(in the rows, 128 means zero)
Each path below is one point turned by a fixed rotation once a step. After each direction that follows a path, write how fast that rotation turns it, in degrees each step (0 if it stays still).
Each turn is a multiple of 5 degrees from 10 to 175, or 0.
Each row of a path follows its step; steps can be skipped.

step 0: [145 132 129 136 132 136 131 127 130 117 121 128 127 128 129 131 116 121
 114 115 125 128 132 119 115 126 125 129 124 129 120 126 124 134 126 123
 127 134 116 116 137 139 125 125 126 129 136 123]
step 1: [125 124 133 126 133 125 125 130 127 122 126 134 120 123 138 121 118 128
 118 125 128 121 138 139 133 118 119 132 128 124 114 138 131 123 120 123
 122 128 116 118 134 133 132 119 129 121 121 113]
step 2: [137 128 128 135 133 130 140 123 123 121 135 142 123 128 132 134 114 134
 117 118 128 137 133 119 138 118 131 128 120 123 119 130 133 123 117 123
 123 132 133 132 127 138 130 136 136 123 126 127]
step 3: [124 136 131 145 144 142 136 125 118 123 124 130 128 120 136 121 123 137
 123 127 126 131 127 130 130 127 129 141 134 124 124 132 122 128 115 124
 125 133 129 132 141 128 124 120 124 130 132 118]
step 4: [119 137 136 130 125 128 140 127 125 128 140 129 117 132 137 128 125 135
 131 120 128 127 132 116 123 134 132 125 133 121 120 145 128 131 117 120
 137 133 130 121 135 131 130 119 135 120 122 122]
step 5: [136 125 112 130 127 128 135 122 120 126 128 136 124 118 134 125 126 148
 126 119 129 132 127 129 121 125 136 135 131 131 137 141 127 116 123 118
 127 130 137 121 138 123 133 123 127 124 123 133]
step 6: [120 133 130 121 133 138 131 129 123 115 138 138 118 130 126 114 128 135
 142 121 128 141 120 123 133 122 130 131 142 127 130 136 132 129 128 114
 125 123 124 132 132 121 126 123 131 127 131 132]
step 7: [121 129 126 121 120 130 128 136 127 125 135 127 124 123 141 120 131 145
 130 124 130 127 125 107 128 131 131 136 136 136 129 128 117 130 131 125
 129 128 135 129 144 132 138 140 124 127 134 128]
step 8: [130 141 118 118 123 121 130 138 119 115 129 132 134 123 125 113 138 135
 134 125 130 134 139 122 116 137 124 133 135 127 129 130 133 121 130 122
 129 123 130 118 132 129 118 127 126 124 138 127]
step 9: [131 127 127 123 129 118 125 127 135 114 127 141 124 126 128 117 133 130
 122 125 135 130 116 110 123 123 121 126 127 138 136 132 118 131 136 121
 128 121 115 118 129 132 133 124 134 126 137 127]
step 10: [131 114 122 115 127 123 125 139 134 117 129 132 123 132 134 119 132 132
 121 118 124 125 140 124 134 129 122 140 126 130 121 124 122 129 125 122
 111 127 122 123 129 123 123 133 121 128 142 125]
[128 134 130 132 129 127 128 130 128 126 130 126 130 125 130 127 131 128
 128 130 128 129 129 125 126 131 131 128 127 126 127 124 129 129 128 131
 131 130 129 129 130 128 129 127 128 129 129 126] | 85
[127 126 129 128 131 128 127 126 128 132 130 127 129 132 129 123 127 129
 127 127 127 129 125 129 126 129 126 126 130 126 127 127 128 129 130 129
 128 129 124 130 129 127 132 127 129 127 131 126] | 125
